In the data rows, 50 means zero.
Some points:
[52 43 34 58 24 45 41 47 46 65 20 22 54 61 62 41 51 62 43 33 61 64 60 45 72 75 48 68 65 54 47 66]
[50 50 46 69 36 55 38 51 50 35 75 36 42 34 38 61 62 77 40 48 47 56 48 64 54 54 48 76 65 74 59 83]
[67 73 59 42 42 31 60 61 45 55 62 57 55 47 30 63 54 64 33 57 51 82 56 75 69 59 38 58 43 38 53 47]
[55 55 52 63 40 22 46 32 32 21 51 43 61 26 55 46 48 41 36 41 78 55 45 43 32 52 58 44 18 58 36 35]
[64 48 53 31 52 59 57 42 74 45 36 72 37 61 61 47 13 39 46 37 65 25 52 61 40 57 52 29 60 53 53 64]
[72 65 17 49 41 40 31 52 48 45 66 59 51 40 53 57 39 19 40 69 59 45 41 23 70 29 49 43 77 41 60 50]
[63 36 64 49 60 62 44 48 62 25 32 45 59 57 55 46 22 61 77 65 73 86 42 50 58 64 42 53 45 71 52 62]
[61 51 56 33 62 82 36 34 49 67 50 40 43 31 39 45 45 57 57 49 71 42 27 57 53 54 54 21 56 33 49 50]
[42 41 42 63 71 43 59 58 51 58 33 26 63 43 46 64 66 44 47 52 66 59 38 57 40 43 55 41 20 49 56 43]
[53 65 55 43 66 54 47 47 36 25 37 72 67 72 61 38 44 57 40 72 66 42 56 52 27 68 50 66 67 38 14 81]
[47 43 50 34 55 90 52 40 48 48 63 78 64 26 63 46 47 52 27 40 34 52 36 32 56 52 27 51 20 72 37 53]
[47 52 59 76 55 26 60 61 63 46 80 60 59 41 51 41 53 52 42 30 72 79 64 55 46 47 38 14 53 58 55 66]
[56 54 57 39 49 71 45 76 48 31 50 49 67 56 40 35 64 35 58 50 24 25 42 91 47 58 45 36 49 49 27 54]
[41 51 70 39 44 75 21 52 54 43 49 44 76 63 34 60 47 26 39 67 58 63 47 42 37 55 78 52 50 46 58 39]
[34 28 32 39 48 42 37 35 47 70 57 32 51 42 53 44 58 45 43 50 37 39 46 41 48 67 11 55 61 54 30 65]
[52 27 55 49 60 69 45 53 66 25 41 47 49 47 57 43 62 71 41 42 51 47 53 67 86 54 32 49 41 66 61 29]
[52 52 83 39 53 63 49 39 51 55 47 52 52 79 48 42 50 59 43 75 23 53 22 13 49 60 42 33 77 69 62 44]
[54 70 34 55 25 43 56 50 45 29 51 60 45 32 12 55 67 68 74 38 46 35 39 31 59 77 50 37 57 45 55 36]
[48 41 42 45 54 48 79 59 41 59 55 21 39 76 40 68 45 80 53 61 42 62 57 23 31 56 18 44 50 54 32 55]
[55 73 48 66 17 50 39 49 57 58 72 51 37 49 62 24 65 46 27 47 60 51 57 54 33 56 77 65 30 67 47 43]
[59 37 48 47 67 64 40 51 47 23 35 57 76 71 50 53 50 63 40 41 40 60 60 53 51 50 57 45 74 50 88 33]
[71 44 47 41 61 57 56 24 35 59 34 67 65 53 44 44 67 50 58 55 40 26 51 66 74 50 68 41 39 36 21 50]
[55 16 37 69 58 38 59 71 51 54 51 54 53 42 73 55 47 36 41 68 40 34 70 45 29 54 77 45 59 59 59 24]
[27 65 62 47 61 44 21 53 47 36 80 57 30 44 49 68 26 54 57 50 34 42 47 62 54 32 65 60 56 61 25 35]
[48 44 59 20 52 27 64 67 46 54 46 53 54 53 52 52 54 62 64 55 70 35 58 36 73 32 46 84 57 59 32 53]
[52 43 64 45 42 32 48 42 31 77 35 28 55 43 55 38 68 48 37 74 52 42 53 64 37 31 68 30 35 86 54 38]
[29 42 37 34 49 60 63 57 47 46 35 29 33 37 69 48 39 49 41 48 37 63 64 41 55 19 60 53 64 25 36 17]
[61 63 42 59 57 26 62 30 66 55 68 51 51 44 38 42 26 50 77 46 53 31 31 49 52 40 62 84 59 65 65 36]
[54 41 44 59 70 28 50 67 38 56 41 53 31 53 49 29 56 32 43 18 26 60 34 35 40 57 39 65 30 58 46 68]
[40 53 31 68 28 45 74 13 25 26 44 60 38 48 51 53 52 62 37 72 40 57 49 84 56 56 38 59 50 45 70 54]
[29 30 40 36 50 34 30 61 25 64 61 56 57 47 44 26 22 79 55 43 59 75 66 63 52 52 50 34 57 40 65 48]
[60 53 41 36 64 72 51 29 52 67 47 65 35 74 43 40 58 41 44 25 44 89 71 68 59 40 63 38 46 84 68 66]
[33 49 45 40 47 50 65 55 58 58 48 41 56 38 55 66 56 53 69 45 54 54 51 37 40 75 31 67 62 65 29 33]
[48 69 54 42 79 67 65 48 65 36 44 35 65 59 25  9 39 51 36 36 37 43 50 37 59  5 49 64 69 46 58 39]
[59 48 68 59 12 56 64 51 30 67 75 63 48 67 66 48 42 51 55 36 72 36 46 43 57 26 39 58 58 41 51 36]
[28 65 19 46 58 59 51 57 32 68 44 46 47 49 57 50 46 61 60 29 67 40 27 68 32 56 82 41 63 44 53 57]
[22 32 53 44 57 33 57 60 58 61 56 43 51 65 53 76 56 67 39 30 58 14 36 50 61 68 87 32 49 39 59 78]
[55 43 83 52 48 77 46 51 51 45 35 72 23 43 46 38 53 72 77 40 23 59 52 42 34 44 60 56 34 25 70 59]
[57 66 60 67 35 47 39 45 36 46 43 44 42 63 54 87 32 47 53 20 58 34 50 55 51 14 32 58 54 37 50 42]
[44 73 48 41 50 39 50 40 44 46 70 61 65 44 67 62 80 52 61 46 39 46 56 32 27 42 23 32 39 52 75 46]
[55 67 58 58 64 80 54 37 80 49 45 40 67 43 71 44 55 67 38 62 55 34 61 38 37 51 48 42 49 36 34 90]
[43 45 44 56 33 36 58 29 56 25 72 30 55 70 71 43 37 23 90 65 33 50 51 56 60 34 45 58 38 34 53 55]
[29 49 50 39 34 23 43 51 71 42 17 64 45 36 47 47 40 43 33 41 27 62 36 29 34 56 50 53 63 35 59 41]
[59 73 44 69 46 47 54 64 66 48 52 69 37 47 59 61 66 38 59 51 51 61 54 84 62 55 27 48 70 65 54 42]
[72 26 57 44 74 56 39 21 62 50 43 56 25 47 32 59 57 61 61 53 72 41 49 59 16 46 35 58 63 48 24 54]
[53 34 54 54 54 44 47 69 48 65 40 49 43 20 48 59 43 35 41 64 37 56 45 26 77 16 61 48 69 48 53 64]
[57 66 68 62 56 48 67 47 33 45 70 32 35 51 76 65 56 35 46 42 36 68 33 28 55 67 64 45 64 49 49 46]
[58 35 85 50 65 60 53 50 48 42 57 46 45 43 42 21 52 40 58 46 65 31 67 61 57 68 46 36 59 33 46 58]
[58 70 49 53 58 37 41 46 66 62 75 41 66 39 55 66 32 63 46 55 37 53 67 68 63 65 35 58 34 34 70 51]
[37 51 56 43 65 34 53 50 43 73 37 53 59 36 76 54 52 50 61 58 46 77 47 72 62 78 51 70 58 38 69 37]
[61 47 38 42 36 51 36 81 43 56 27 32 60 46 55 59 43 49 66 29 33 53 53 45 34 53 40 40 32 73 47 60]
[25 52 30 74 60 53 55 66 29 64 38 59 58 48 35 50 42 37 68 80 60 47 39 45 58 25 31 72 52 53 43 71]
[48 35 52 70 67 69 38 49 57 51 55 57 52 78 43 42 68 39 41 54 60 43 16 60 54 63 40 43 41 16 34 43]
[30 70 49 49 55 35 27 65 50 60 23 48 25 59 67 37 75 53 73 71 58 33 77 34 55 55 48 48 32 54 49 46]
There is one direction along which these points spread out most. Take the direction at right angles to it along which they spread out most. Then take the direction at right angles to both along which they spread out most. Go by this last direction. Where along it does each point below lie, from 0 to 99? 50 is the average, and the first point above lies past it. One standard deviation of the points above along it is 16.
[47 57 47 33 51 27 46 34 46 31 74 48 40 54 32 67 72 29 42 46 61 63 70 39 45 44 68 45 24 58 41 60] 50
[62 43 51 59 18 34 42 40 74 51 57 55 63 44 58 62 60 74 69 47 44 59 39 53 55 12 66 42 65 34 30 52] 34
[83 62 32 68 42 40 58 66 53 57 64 64 45 68 43 47 33 72 51 56 21 47 48 42 49 64 50 46 36 34 42 32] 41
[50 29 58 51 54 82 45 33 62 68 49 67 70 48 28 55 55 18 49 42 42 53 85 33 42 58 63 73 46 46 61 38] 45
[11 44 51 57 30 49 81 71 67 63 40 65 53 57 39 51 39 41 43 57 66 44 56 55 46 48 53 41 26 67 42 41] 65
[65 44 33 31 47 85 57 60 64 37 49 56 35 65 47 48 67 40 37 65 80 59 45 42 52 49 65 57 22 55 60 38] 47
[50 41 55 23 41 36 61 73 51 63 45 32 43 39 46 49 55 29 43 59 47 28 37 84 32 55 40 57 51 28 68 65] 62
[51 66 48 85 51 49 52 41 37 50 54 35 35 44 27 67 31 28 36 61 46 35 77 40 53 61 65 34 46 57 59 40] 42
